In the data rows, the value 128 means zero.
A hidden rule labels the rows of this table. It goes by one to three of the table's principal directions, not those with the most spread.
[120 132  98 147 153 170 108 139 140 136 167 112 161 148 115 156 118 149
 117 134 104 126 151 129 101 107 128 142 140 147 118  87] 2
[150  97 158 129 141 110  81 131 137 132 128  81 167 136 108 124 141 146
 139 131 143 164 174 119 152  71 105 111 130 160 112 119] 1
[144 147 133 112  91 116 153  96 107 143 132 158  79 119 183 167 120  83
 117 138 133 123  99 107 130 167 123 168 105  89 121 137] 3
[148 102 147 137 162 130 100 161 116 132  97 133 117 115 120 125 141 137
 134 127 145 133 167 127 168 106  89  91 102 155 119 145] 1
[124  96 171 111 142 104 114 161 129 123  43 154  95  96 115  92 153 121
 140 108 177 123 144 148 170 122 121  86 101 151 129 161] 1
[200 130 102 122 119 143 132 118 108 155  97 159  82 124 199 195 135 108
 127 137 144 125 112 126 131 140  84 162 108 139  94 145] 2
[133 127 121 133 147 127 115 127 137 140 152 101 132 142 111 142 130 130
 152 124 130 138 142 133 139 105  96 115 152 122 118 102] 3
[112 161  93 145 126 143 123  96 120 170 173 118 102 143 138 208 108 116
  96 122 137 144 121 149  96 153 140 176 119 128 120  95] 2
[ 93 163  82 139 111 150 155 125 128 131 137 143 119 126 131 148 120 129
  88 126 113 119  75 142  67 185 181 168 126 131 140 135] 2
[160  92 186  95 117  66 124 111 124 129 118  97 129 120 150 105 149 131
 182 130 150 145 158 104 177 102  77 102 132 138 116 133] 1
[ 95 110 141 132 166 138 116 159 148  80 143 111 181 130  62  71 131 163
 137 128 104 110 148 114 136  92 136  85 146 144 151 120] 2
[159  95 152 125 155 122  89 135 149 115 123 110 168 143 112  85 136 182
 198 117 121 130 178 126 158  60  70  85 180 156 129  88] 4
[ 82 133 155 126 120 112 115 105 140 160 155 131 125 117 137 143 125 130
 141 114 142 134 152 123 123 132 133 138 120 123 130  80] 2
[117 137 107 128 122 112 142 124 134 127 106 137 107 131 121 140 146 129
 126 124 150 143  94 159 120 148 129 134 131 147 125 154] 3
[196 150 101 101  86 112 164  98 115 141  83 154  74 127 189 166 133  81
 134 130 150 121  62 135 128 162 121 165 136  87 110 169] 3
[214 156  43 138  85 151 204 107 101 115 117 162 103 156 203 117 117 132
 149 143  84 112  49 160  95 175 107 147 172 103 124 183] 2
[199 137 107 150 132 155 138 139 108 158 111 146 129 142 168 148 111 141
 141 132 112 118 150 132 138 112 101 132 133 115 130 135] 1
[145 139 123 137 108 108 160 123 111 141 119 131 108 138 145  95 120 132
 155 123 120 133 120 153 138 151 119 110 149  99 143 149] 1
[178 115 129 133 152 158 110 153 114 107 110 148 131 131 136 123 122 137
 130 141 108 108 149 105 154 102  94 115 124 130 126 138] 2
[ 88 137 118 126 106 145 151 118 130  95 150 139 151 124 129 106 115 144
  93 134  95 110 100 118  76 160 184 158 123 146 148 127] 2
[158 132 110 133 121 136 119 105 121 138 130 141 112 135 159 164 125 137
 129 127 132 136 121 134 120 128 103 152 129 148 118 121] 4
[223 146  84 139 120 167 139 119  92 161 106 160  71 150 197 213 111  95
 108 143 130 126 120 141 134 137  86 176 114 115 100 145] 2
[ 64 114 147 114 128 126 112 122 146  90 194  70 202 113  89  71 122 139
 104 134  94 122 133  87  92 126 194 115 127 130 134 104] 1
[180 126 112 123 107 136 126 109 113 139 124 123 115 135 173 149 123 114
 125 135 125 137 118 127 122 132 114 150 129 125 105 134] 2
[106 142 101 134 135 145 140 130 138 126 153 117 138 145 107 129 120 120
 120 129 115 121 119 146 111 133 149 130 146 110 126 115] 2
[143 104 159 133 123 130  77 114 120 151 142 131 118 126 169 145 129 135
 140 134 130 156 178 111 143 109  78 133 112 152 101  90] 5
[173 122 164 115 103  90 148 120 107 138  66 164  73 127 164 116 132 122
 166 119 154 132 131 143 174 133  84 122 132 119 142 155] 2
[141 127 135 126 127 119 105 115 125 147 118 119 112 132 130 165 129 106
 110 127 158 151 139 138 143 116 127 141 111 128 111 129] 2
[123 127 129 116 116 115 135 116 127 104 108 137 121 117 123 128 135 122
 106 126 144 129  96 130 121 139 150 139 113 147 134 157] 3
[146 132 142 119 119 128 114 107 112 137 141 135 102 128 154 166 118  93
 110 139 135 133 135 106 145 130 115 152 104 105 113 121] 4
[ 30 128 155 128 164 135 114 167 139  96 114 158 120 102  55 107 133 119
  81 123 143 106 135 126 138 145 179 106  84 136 153 136] 2
[120 108 153 116 148 113 128 145 126 117 103 141 108 106 120 126 147 136
 141 123 147 117 136 119 150 128 100 109 109 161 131 139] 2
[128 133 121 117 106  99 148 104 126  92 158  71 156 143  93  84 121 105
 114 135 116 144  91 130 127 131 170 114 150  90 135 163] 2
[148 103 143 123 127 119 142 125 117  88 137 117 135 119 124  83 129 124
 142 132 116 122 123 112 149 112 106  95 127 131 133 152] 1
[105 136 142 128  92  92 122  96 126 157 145 117 114 121 148 132 133 108
 127 126 145 166 119 131 124 152 137 137 117 110 119 128] 1
[116 131 126 126 157 139 142 152 136  93 108 142 140 131  81 112 124 143
 121 122 125  96 124 134 136 114 146 115 136 136 157 139] 3
[112 106 155 120 164 125 111 144 129  75  99 161 114 112  85 109 139 142
 125 123 144 109 133 120 165 107 107  98 108 164 147 147] 4
[152  85 141 128 176 142  87 155 151 100 129 113 191 126 112  75 143 207
 194 121 103 110 177 105 141  63  71  74 170 184 129  91] 3
[139 141 119 125 109 143 118 108 134 159 148 129 122 143 163 180 120 114
 124 136 124 137 133 121 107 128 121 177 135 120 107  86] 4
[180 145  73 147 129 180 157 146 105 123 109 182 101 136 174 146 118 123
 115 146  96 102  98 133 115 155 109 143 124 116 120 161] 2
[107 127  96 141 135 126 152 155 128  64 108 137 140 120  80  43 144 143
 121 130 107 125  67 146 120 154 151  75 141 131 150 201] 1
[145 119 139 130 125 125 113 126 112 130 116 129 118 126 140 122 124 120
 116 132 134 140 143 131 145 127 127 120 110 126 120 144] 1
[110 113 145 136 124 111  99 114 132 155 178  84 158 132 140 127 134 144
 142 135 121 165 170 117 124 116 112 120 126 142 107  95] 1
[ 97 114 130 138 141 136 109 141 148 115 163 105 181 129 109  84 134 183
 157 127  92 130 148 112 101 114 120 107 159 161 137  90] 2
[107 113 159 106 112 104 113 103 142  98 163  93 158 128 109  99 130 113
 131 135 123 140 129 100 134 108 140 124 137 114 123 113] 4
[173 109 136 122 126 109 108 114 130 109 146  80 160 151 119 101 131 137
 157 138 116 153 141 117 152  85  95 106 164 123 116 128] 2
[ 95 105 162 130 159 132  97 152 151  99 155  88 197 130  65  77 125 163
 139 126 107 122 174 103 135  75 141  93 147 142 147  94] 2
[112 144  85 145 142 155 157 148 147 120 151 127 161 152 110 123 127 179
 151 130  87 109 116 139  86 131 124 137 177 152 147 103] 3
[139 155 114 115  63 108 128  54 128 179 189  89 130 139 194 178 113  89
 122 134 126 162 103 116  86 154 154 190 139  79  95  91] 2
[154 119 136 120 136 114 134 141 123 114  85 141 101 132 116 126 141 113
 135 130 152 130 124 143 166 115 103 113 125 129 126 163] 3
[154 122 139 123 106 136 122 121 129 172 112 141 118 123 188 150 126 129
 151 122 133 128 152 127 116 125 109 153 129 133 110  92] 2
[188 122 102 134 137 135 132 145  98 135  65 159  74 127 157 160 142 112
 109 136 156 138 115 159 153 143  96 125  97 151 105 191] 1
[161 136  98 141 114 150 136 140 113 136  84 165  93 132 157 139 131 108
 108 135 133 136 104 155 124 150 125 139 116 123 114 166] 5
[100 117 133 139 191 146 118 182 124  71 128 111 164 119  36  87 125 144
  92 133 112 100 141 111 152 107 156  77 109 139 159 164] 1
[112 131 130 118 110 101 133 112 139 134 137 110 126 134 127 129 140 122
 140 128 139 149 114 136 122 136 128 135 142 126 120 124] 2
[169 146  86 145  97 164 145 103 117 175 176  95 146 150 184 168  98 114
 115 135  97 136 130 134  78 134 143 174 141 106 106  95] 1
[143 123 110 133 153 155 131 145 128 107 137 121 148 141 110 129 122 137
 120 136 110 111 135 126 128 109 124 123 135 138 127 129] 2
[188 139 101 134 117 119 160 118 118 152 129 110 119 161 151 147 124 118
 157 135 126 141 124 153 144 117  93 131 159 101 117 142] 3
[129 142 102 147 132 148 125 126 118 132 154 129 123 136 129 146 118 114
 104 139 115 135 121 130 122 138 131 132 118 110 120 135] 1
[119 130 138 132 118 120 101 109 131 150 164 106 130 134 137 131 123 119
 140 128 124 151 145 120 129 124 116 128 138 105 114  94] 5
[102 132 134 124 132 101 124 111 133 140 159  86 124 133  97 144 129 105
 125 122 149 149 130 137 139 124 135 121 129 112 123 120] 2
[121  96 159 126 167 125  85 144 142 113 150  83 174 127  82 109 134 147
 141 128 129 134 179 106 156  70 110  91 131 150 123 103] 2
[140 130 121 124 127 119 128 127 137 109 130 101 148 142  98 107 129 120
 130 130 124 135 111 130 134 111 138 117 154 107 131 141] 4
[118 139 106 140 127 162 159 137 121 129 124 179 109 126 155 152 121 138
 114 132 112 102 118 135 102 154 128 156 112 149 135 125] 2
[ 99 148 114 136 107 119 125 102 126 162 153  93 121 130 119 150 115  87
  88 118 150 157 116 157 108 149 184 143 112  95 117 127] 1
[137 126  93 159 150 159 131 147 118 109 122 147 137 139 117 121 126 161
 113 133 111 129 129 153 120 124 120 115 123 166 135 154] 1
[104 117 173  94 129  75 101 109 155 113 147  59 158 132  67 113 138 108
 142 121 155 148 135 108 155  89 143 115 153 106 129 107] 4
[199 154  82 154 113 163 153 122 105 171 122 160 105 145 197 177 110 139
 141 133 105 121 120 136 109 143  93 164 141 117 126 126] 2
[155 139 103 137 124 151 138 131 114 118 104 165 109 129 148 139 123 132
 112 132 119 117 103 133 118 145 126 143 122 135 134 152] 2
[ 88 139 119 127 146 142 108 130 144 105 170 104 167 133  83 136 122 126
  93 139 111 123 122 103 109 122 169 139 127 120 131 112] 3
[103 109 164 134 160 126 147 180 129  85 107 135 166 112  74  28 123 168
 153 119 100  88 157 115 157 109 141  58 137 124 179 148] 1
[ 39 135 157 121 119  90  83  98 155 160 194  75 154 106 101 141 140 114
 116 120 149 166 137 102 106 140 168 132 111 115 115  81] 1
[105 115 162 103 129 108 140 112 141 145 178  90 148 126 133 135 126 109
 155 129 131 117 165 104 141 108 123 125 128 107 114  82] 1
Which label does each new row get?
[ 98 151 125 149 115 127 103 103 133 154 198  89 160 148 113 133 108 112
 111 137 109 161 145 120 118 123 157 135 135  75 123  97] ~ 5
[ 95 104 164 110 156 119  82 138 148  81 105 132 143 124  70 111 142 137
 112 126 152 129 146 121 154  91 138 113 118 163 132 126] ~ 4
[133 143 107 124 112 122 156 123 124 126  92 150  90 130 132 137 132 109
 117 121 148 128  86 162 122 156 142 141 129 124 131 161] ~ 3
[110 146 117 137  96 125 149 116 123 133 125 150 108 130 141 118 122 109
 113 129 127 139 101 147 114 159 152 141 124 105 133 144] ~ 5
[165 123 126 132 143 125 133 141 111 139 106 125  96 133 129 139 130 112
 137 126 143 131 137 144 161 122  93 109 125 121 122 149] ~ 1
[148 123 140 125 121 118 114 130 130 155 121 103 140 128 137 138 131 118
 132 129 138 144 146 121 134 113 129 131 126 118 114 123] ~ 1
[ 71 123 129 143 155 165 119 161 153 112 191 101 213 131  92  81 116 178
 135 136  64 102 166  92  89 110 157 112 152 136 146  72] ~ 1
[126 143 134 139  91 128 154 112 109 164 131 159  96 117 183 136 113 113
 129 125 122 128 125 130 114 166 131 150 110 105 135 122] ~ 1
[138 116 139 142 127 141 121 138 131 157 121 147 140 111 166 126 132 167
 161 118 119 122 156 114 113 119  97 127 127 160 131  98] ~ 1
[149 113 149 132 143 134  95 151 125 121 109 133 134 122 121 111 134 129
 133 136 125 132 151 106 157 104 104 105 121 123 123 135] ~ 5
[148 117 125 131 111 135 135 136 133 117  98 146 142 130 146 104 136 151
 140 130 118 130 121 133 114 120 123 133 140 154 131 139] ~ 2
[ 86  81 185 108 150  92  88 135 155  91 150  46 207 109  56  42 139 154
 143 112 134 138 169 108 143  73 160  65 138 153 136 113] ~ 1
[123 167 108 143  74 132 187  98 117 179 145 166  83 121 193 148 107 104
 144 115 117 119  91 141  91 184 133 165 134  78 143 111] ~ 1
[218 121  90 158 180 198 117 174 116 152  64 199  95 130 170 193 129 179
 157 118 127  92 154 139 134  96  36 138 131 195 127 115] ~ 3
[187 134 108 128 106 162 145 121 103 170  76 213  41 120 231 201 126 112
 136 126 144 109 119 144 120 162  72 181 105 148 104 120] ~ 3
[ 79 178 107 148  89 111 150  95 129 176 169 103 123 141 119 148 105 101
 100 117 131 158 100 157  90 171 194 159 135  71 144 117] ~ 1
[ 98 160  94 147 128 131 127 127 115 152 120 143  87 126 115 176 128  81
  62 132 160 152  98 163 124 172 173 142  80 104 115 173] ~ 1
[122 121 154 144 134 105 116 144 154 132 145  76 197 160  74  66 126 171
 180 123 108 153 174 134 146  68 119  88 190 113 152  99] ~ 5
[141 149  77 131 126 145 165 139 122 115  84 174  92 125 136 140 136 116
 110 127 136 109  68 160 113 166 141 136 124 126 130 180] ~ 3
[120 133 145 133 124 107  95 115 125 126 132 118 122 129 104 126 129 106
 111 131 145 160 127 122 153 120 133 118 117 102 127 142] ~ 5
[ 97 147  97 134 126 149 152 132 131 141 159 121 145 130 130 156 122 111
  89 140 116 120 116 131  93 153 176 152 107 117 117 131] ~ 1
[167 141 119 139 117 129 122 116 102 147 131 136  93 134 156 153 119  94
 117 139 130 145 124 125 150 140 105 133 114  89 114 148] ~ 5
[131 133 116 130 128 126 140 126 132 116 136 121 136 132 119 110 128 150
 150 122 113 122 110 129 116 131 119 121 158 132 143 124] ~ 3
[134 124 143 117 134 123 131 136 127 141 124  90 144 136 111 129 115 117
 118 122 136 121 156 135 136 112 159 128 130 115 130 119] ~ 1
[132 124 101 146 163 178 158 179 139 122 123 130 166 138 108  96 117 167
 149 121  90  82 149 143 109 109 132 104 158 141 147 111] ~ 1
[161 117 144 100 102 123 143 118 114 105  85 162  97 113 169 133 132 106
 115 134 139 113 104 113 133 142 126 153 105 138 122 157] ~ 3
[100 127 144 144 138 132 127 149 147 161 129 136 150 119 124 118 131 155
 160 114 126 123 162 128 123 112 121 114 135 132 141  92] ~ 1
A new table starts here. Each row of this table is followed by its label. One hidden rule gives the labels. It looks at one to three of the table's principal directions, none of them among the few with the most spread.
[120 128 170 134  93 137 136 129 105 163 116 136 136  99 150 115 126 102
 130  93 148 131 153 128  92 165 138 113 167 157  56 169] 2
[124 101 123 120 135 159  85 114 114 183 108 113 105 134 166 121 143  97
 140  93 115 133 169 151 109 196 171  91 129 126  88 150] 4
[ 71 141 140 180 160 139 132 120 119 129 156 101  86 126 110 123 109 118
 111 206 144 115 105 137 130 146 112 123 110 145 129 158] 1
[133 131 131 140 127 143 129 125 109 118 137 136 146 125 110 117 137 123
 140 105 114 126 124 128 135 100 138 105 106 124 115  94] 4
[204 126  80  39 121 114  89 142 183 134 109 151 114 137 176 182 154 135
 140  76  99 145 134  98 165 114 154 152 135 113 204 126] 3
[118 101 118 136 151 131 107 119 121 118 145 116 138 147 106 117 150 126
 104 128 112 137 131 126 136 134 135 113  86 127 120 104] 1
[126 125 124 119 132 104 158 125 150 121 116 125 135 128 136 133 115 148
 117 162 162 127 123 127 108 134 108 163 157 132 143 153] 0
[118 102 124 108 140 135 135 134 111 118 136 149 155 134 142 126 161 129
 121  93 122 123 128 130 120 144 128 132 134 117 109 137] 5
[112 118 114 106 160 143 112 139 116 122 146 149 119 133 156 135 159 117
 131  78 107 113 116 133 148 152 170 124 133 119 135 154] 1
[113 149 125 130 140 120 159 122 104  93 114 138 137 120 145  99 105 139
 132 126 158  98  90 152 101 107 128 160 190 115 111 169] 1
[115 148 129 136 131 119 165 139 131 115 128 138 125 125 126 132 112 149
 141 146 141 110 104 134 129 109 109 152 147 120 149 136] 5
[187 160 123  97  94  89  92 131 184 135 112 118  98 120 128 164 101 121
 124 153 131 154 135  86 156  96 128 148 132 150 188 115] 4
[152 134 143 130 103  90 143 113 160 146 100  98 128 123 119 131 101 123
 103 192 175 145 149  99  96 124  87 153 146 158 121 129] 1
[132 156 148  98  97  93 141 146 137 143  96 142 106 107 176 132 100 126
 126 104 160 115 120 122 102 149 129 177 223 144 112 204] 5
[137  98 105 102 159 135 109 119 156 163 119 114 112 144 157 150 155 109
 127 127 127 133 163 119 132 180 161 116 116 131 150 134] 1
[143 145 146 128  84  89 178 144 150 116 117 139 155 122 101 138 105 171
 128 154 150 136 120 113 116  86  67 168 143 132 140 106] 2
[  8 120 161 220 176 173 144 108  27  78 180 125 144 121  94  56 120 115
 109 163 142  93  80 192  94 150 125  98 125 121  37 172] 3
[118  84 115 107 154 155  98 116 123 184 119 127 120 142 168 134 171 105
 141  80 117 132 167 141 110 202 182  94 114 129  98 144] 6
[116 143 141 150 117 130 150 119 121 107 136 126 132 107 118 119 104 136
 117 173 155 129 105 134 112 109  98 139 142 139 117 157] 0
[136 141 125 150 122 137 123 118 129 117 132 114 122 125 105 123 108 134
 130 160 124 135 120 134 137 100 115 118 105 125 140 108] 3
[140  88 107 123 145 132 128 103 156 153 119 106 146 149 119 146 146 132
 129 179 141 149 168 124 112 149 112 114  82 123 147  87] 2
[103 155 140 161 135 148 106 122  96  94 148 115  99 108 125  98  98 105
 106 145 125 116  95 145 141 123 140 119 149 135 110 177] 4
[174 156 139  90  94 107 114 143 162 137 121 145 115 104 149 163 121 106
 135 110 133 139 136  85 149 113 142 141 158 153 162 141] 0
[141 140 125 119 109 109 162 139 133 112 115 143 149 130 121 130 117 161
 140 127 134 123 114 129 121  90  93 157 144 111 141 109] 0
[137 116 140 144 105 134 123 116 133 143 117 102 133 125 114 121 112 122
 116 164 135 148 160 130 114 145 102 113 117 134 111 118] 0
[134 175 140 131  85 116 115 150 126 111 128 149 107 113 120 134  89 150
 153 113 108 127  97 141 151  86 120 142 145 117 151 127] 6
[168 112 115 109 109 110 134 125 153 110 118 123 164 141 105 139 130 147
 117 153 127 150 147 110 131  99  85 141 107 113 156  76] 2
[111 108  89 154 140 146 136 120 110  62 147 117 154 160  77 110 118 195
 115 191  97 134  90 178 137  80  46 140  71  63 155  81] 5
[153 136 144 108  97 108 159 137 135 113 121 149 162 110 130 133 126 132
 124 114 147 132 129 104 118 104 106 151 161 138 122 131] 1
[107 101 124 134 159 143 125 124 107 116 149 133 151 140 118 115 159 119
 121 105 116 122 133 132 133 144 153 107 103 122 113 113] 5
[121 123 127 103 153 126 121 134 128 138 129 136 116 127 165 138 150  96
 121 105 135 112 132 110 129 160 155 135 158 137 128 164] 2
[103 104 149 153 131 152 147 131  90 128 146 138 165 126 109 102 156 122
 127  85 114 123 140 136 120 141 138  95 106 130  73 108] 1
[144 122 107  98 139 130 118 139 133 137 114 131 112 137 160 128 143 132
 125  71 106 119 128 131 140 145 157 137 148 117 133 149] 5
[141 133 144 138 110 121 156 119 143 149 115 122 143 118 118 138 118 121
 140 166 159 134 151 110 108 119 104 125 127 144 126 106] 4
[112 143 123 125 146 113 164 143 127 105 132 147 132 131 132 126 127 150
 138 114 135 103  98 132 134 111 133 156 153 119 148 137] 1
[129 110 114 154 140 163  72 109 114 138 145 106 119 145  96 119 141 117
 134 129  86 148 144 144 149 127 151  71  48 118 123  72] 5
[ 75 109 128 158 178 150 120 111 109 152 137 106 104 140 138 113 137 102
 126 153 139 111 137 150 113 187 158 104 119 132 106 153] 4
[109 109 151 140 109 136 119 118 108 200  88 109 115 130 157 106 122 112
 142 103 141 129 175 156  74 200 143 106 155 135  51 153] 6
[ 80 145 125 147 173 128 132 136 109 112 151 133 103 138 128 123 130 119
 133 138 127  95  93 136 142 130 146 135 133 122 143 142] 2
[189 148 142 108  71 107 134 130 173 157  99 122 128 108 129 156 106 125
 136 145 145 155 160  91 126 106 104 135 139 152 147 109] 1
[ 85 134 157 187 132 139 177 115  93 117 125 100 137 117 108  85  97 121
 108 190 166 107 123 147  89 135  81 129 154 134  74 151] 2
[ 70  95 105 154 176 165 122 114  69 102 144 132 147 157 121  89 148 146
 136 116 106 107 107 191 111 145 133 108 104  79  92 121] 4
[141 126 105 113 144 114 143 135 165 115 138 133 133 145 113 164 136 149
 138 166 124 130 125 110 155 103 106 143  96 113 201  86] 6
[169 127 130 115  93 106 133 122 159 121 113 113 144 125 112 143 112 134
 107 182 146 154 147 101 120 104  70 147 126 135 146 106] 6
[138 146 160 155  89 138 133 122 122 124 132 115 133 101 106 125  99 107
 117 179 142 142 139 115 123 110  84 115 127 146 110 125] 2
[126 164 152 156 111 118 124 134 144 116 145 110  93 103 108 132  91 118
 104 174 137 135 111 109 152 114 118 134 133 161 146 155] 2
[ 78 129 144 183 138 159 159 115  84  87 165 137 161 118  86 108 119 138
 135 187 140 119  98 157 114  99  85 109  98 115 107 113] 2
[109 137 143 141 124 105 211 147 123 101 137 160 181 130  96 133 131 165
 151 143 151 107 108 120 117  81  79 157 132 116 141  85] 6
[129  99 134 141 123 146  90 104 118 173 110  96 122 135 132 109 132 100
 121 125 126 148 176 141 101 179 149  88 109 138  76 123] 5
[175 166 136  95  79  92 172 144 154 110  97 148 144 104 145 143  95 147
 136 133 159 125 115 105 117  80  84 182 198 129 152 146] 6
[192 130 102  74 109  94 119 135 193 153  99 126 118 140 142 176 132 140
 135 137 128 149 152  89 142 111 113 155 122 129 193  96] 0
[109 120 123 133 148 126 140 119 136 146 123 119 118 134 138 133 130 131
 130 157 149 122 130 135 110 151 127 134 130 132 130 145] 6
[ 48 121 153 171 152 149 115 122  66 118 147 118 111 125 136  83 117 106
 104 136 135 105 108 171 101 182 134 120 158 127  58 196] 6
[132 123 131 116 118 120 119 121 130 137 113 122 127 127 145 129 122 117
 120 143 145 133 139 127 106 146 115 138 152 131 115 148] 6
[108 107 127 167 145 148 110 100 124 124 146  94 130 138  91 122 122 116
 110 212 133 145 144 136 124 138  99  98  72 127 128 100] 0
[121 137 135 117 147 131 118 136 138 164 120 121  86 119 169 136 132  90
 128 102 134 112 143 114 136 178 180 123 163 153 128 177] 6
[129 153 132 155 119 130 134 118 117 109 122 109 115 117 116 104  93 132
 116 162 139 123 105 139 121  99 106 135 142 129 116 142] 1
[ 77 136 132 157 148 163 133 131  64  65 159 145 134 114 130  81 118 137
 115 103 113 101  73 179 131 124 136 128 158 104  91 185] 2
[157 148 132 121 106 108 121 112 161 175  93 111 104 120 140 148 103 114
 149 165 162 140 151 111 105 125 128 131 140 151 138 121] 1
[ 85 130 146 169 135 129 147 123 112 124 139 114 124 126 107 110 109 135
 119 172 146 121 117 146 112 140 107 129 125 134 107 141] 3
[147 147 144 115 102 123 117 140 118 113 131 146 130 106 136 121 125 116
 120  76 119 130 116 114 140 110 148 131 156 144 109 150] 3
[117 136 132 136 132 132 133 133 119 133 128 132 121 129 129 127 126 125
 142 122 124 117 124 134 130 128 133 124 131 124 127 125] 2
[155 143 111 121 116 117 143 139 139 108 123 141 137 133 111 128 124 171
 142  94 108 129 104 131 148  75 129 142 117 113 154  96] 0
[128 137 151 146 110 134 120 119 134 158 129 117 110 106 128 132 116 106
 127 144 145 141 142 118 119 143 140 109 125 164 107 146] 0
[ 50 120 124 185 176 185 133 125  40  85 164 137 136 137 111  68 138 136
 136  91  93  90  81 197 130 132 151  94 112  88  73 139] 0
Here are more rows. What is the label of each one?
[130 150 156 137  97 122 148 134 103 112 115 134 140 103 134  97 102 122
 120 100 143 118 119 133 111 118 127 140 186 138  83 162] -> 0
[108 137 139 119 146 109 139 142 125 119 137 144 122 121 146 125 135 117
 118  96 141 109 111 115 132 144 162 147 167 147 124 169] -> 3
[110 149 143 136 141 116 156 142 150 122 146 124 100 112 133 147 116 115
 108 175 153 115 112 100 145 138 115 152 151 156 160 172] -> 5
[120 130 135 139 122 161 125 121  93 151 115 132 122 116 151 104 128 119
 149  82 122 118 129 160 105 144 155 103 146 123  74 152] -> 2
[205 110  83  69 123 113  36 113 203 202  87  96  72 152 162 173 140 115
 138  99  98 172 186 105 154 165 197 108  89 140 183 103] -> 0
[134 140 140 121 111 131 137 145 120 134 128 150 137 121 131 136 133 123
 153  94 116 120 132 122 137 117 131 122 135 122 129 110] -> 2
[139 106 111  97 145 130 106 126 153 179 113 125 110 145 160 157 155 112
 146 111 122 133 164 119 128 173 160 115 115 129 146 122] -> 4
[111  74 113 161 170 189  88  87 110 170 131  79 126 152 118 114 154  85
 129 171 112 142 190 151 117 190 143  50  52 116 101  86] -> 2
[122 125 106  90 164 138 120 133 118 155 111 154 114 137 187 135 157 112
 168  53 122  98 128 142 122 160 198 126 163 113 129 154] -> 0
[169 124  94  92 131 144  61 121 144 127 127 131 110 134 146 146 138 117
 140  95  90 147 136 132 163 125 175 106 106 113 169 116] -> 3
[154 173 125 115 110  94 145 139 151  88 122 135 117 114 126 139  91 144
 121 160 145 122  89 108 143  69  96 177 168 129 175 142] -> 6
[118 127 135 145 123 126 130 120 122 121 127 114 129 127 117 116 112 130
 114 162 139 131 127 135 115 130 105 132 130 129 115 135] -> 5
[124 166 156 129 104 103 161 150 126 108 135 150 127 103 128 129 111 133
 123 117 146 114  96 107 131  97 113 161 172 149 123 158] -> 1
[118 109 120 126 154 118  98 112 137 170 114 108 107 147 141 125 140 111
 129 118 135 131 153 130 112 172 175 114 118 142 114 129] -> 2
[216 128 121  87  62 116 122 129 169 166  76 117 136 123 141 147 118 138
 137 109 121 161 175 105 120 109  98 132 135 126 134  94] -> 6
[131 120 140 139 126 126 112 112 148 190 112 105 110 131 129 142 128 100
 145 149 144 141 174 115 113 164 153  97 105 155 120 106] -> 5
[139 144 152 109 116  94 137 141 156 154 122 139 121 113 142 152 130 103
 130 114 154 128 143  84 129 139 151 142 157 168 137 141] -> 5
[124 100 126 133 131 144 146 121 119 138 121 117 150 138 126 121 142 129
 119 146 131 130 151 134 106 146  92 121 116 116 104 115] -> 2
[ 59 106 147 181 149 193  94 101  55 157 136 108 109 123 144  81 127  90
 134 129 123 117 140 191  88 200 153  69 124 121  34 174] -> 4
[178 147 129  98  99  96 172 144 167 116 112 141 151 117 126 153 121 145
 128 133 146 131 130  87 137  84  94 165 152 135 168 109] -> 0
[170 110 118 125  98 140  94 113 145 149 120 112 141 140  99 144 134 131
 138 150 104 166 166 121 133 108  99  95  61 118 138  53] -> 6
[111 101 152 149 120 150 143 125 108 134 139 120 151 117 120 111 139 114
 107 131 133 135 155 131 113 164 114 105 123 140  82 140] -> 1
[130 152 118 147 130 121 155 136 113  72 138 136 144 131  93 105 112 165
 127 121 113 113  82 139 149  60 112 146 123 106 145 100] -> 1
[132 127 129 103 141 121 128 139 147 130 143 141 123 123 145 157 150 108
 120 126 133 126 130  95 145 139 138 137 133 145 155 143] -> 4
[ 75 125 137 153 166 141 120 128  98 120 154 129 115 132 128 113 137 106
 124 127 127 106 113 141 132 156 157 114 128 131 112 150] -> 6
[ 88 119 167 155 130 117 147 128  99  97 154 126 158 119 104 109 128  99
  87 174 156 122 128 110 111 140  87 135 142 146  89 142] -> 2
[100 137 149 171  95 125 134 130  93  95 136 125 146 126  84  91  94 163
 120 143 119 133 105 166 116 101  86 131 123 111  91 116] -> 1
[ 90 108 140 166 154 147 179 120 101 120 141 122 161 131 107 104 141 128
 124 152 146 110 134 138 108 139 109 114 116 126  96 116] -> 4
[135 165 162 157  94 116 167 140 133 116 133 123 130 104  98 130  96 124
 122 175 147 125 120 101 134  87  77 139 138 148 133 116] -> 2
[ 79 124 142 161 157 143 127 127 107 119 158 122 118 127 117 117 131 111
 117 149 130 116 118 137 134 154 140 112 117 137 116 147] -> 5
[151 130 135 113 111 124 135 132 139 121 134 142 143 111 130 138 137 129
 121 108 132 139 127 107 134 113 132 132 132 146 128 135] -> 0
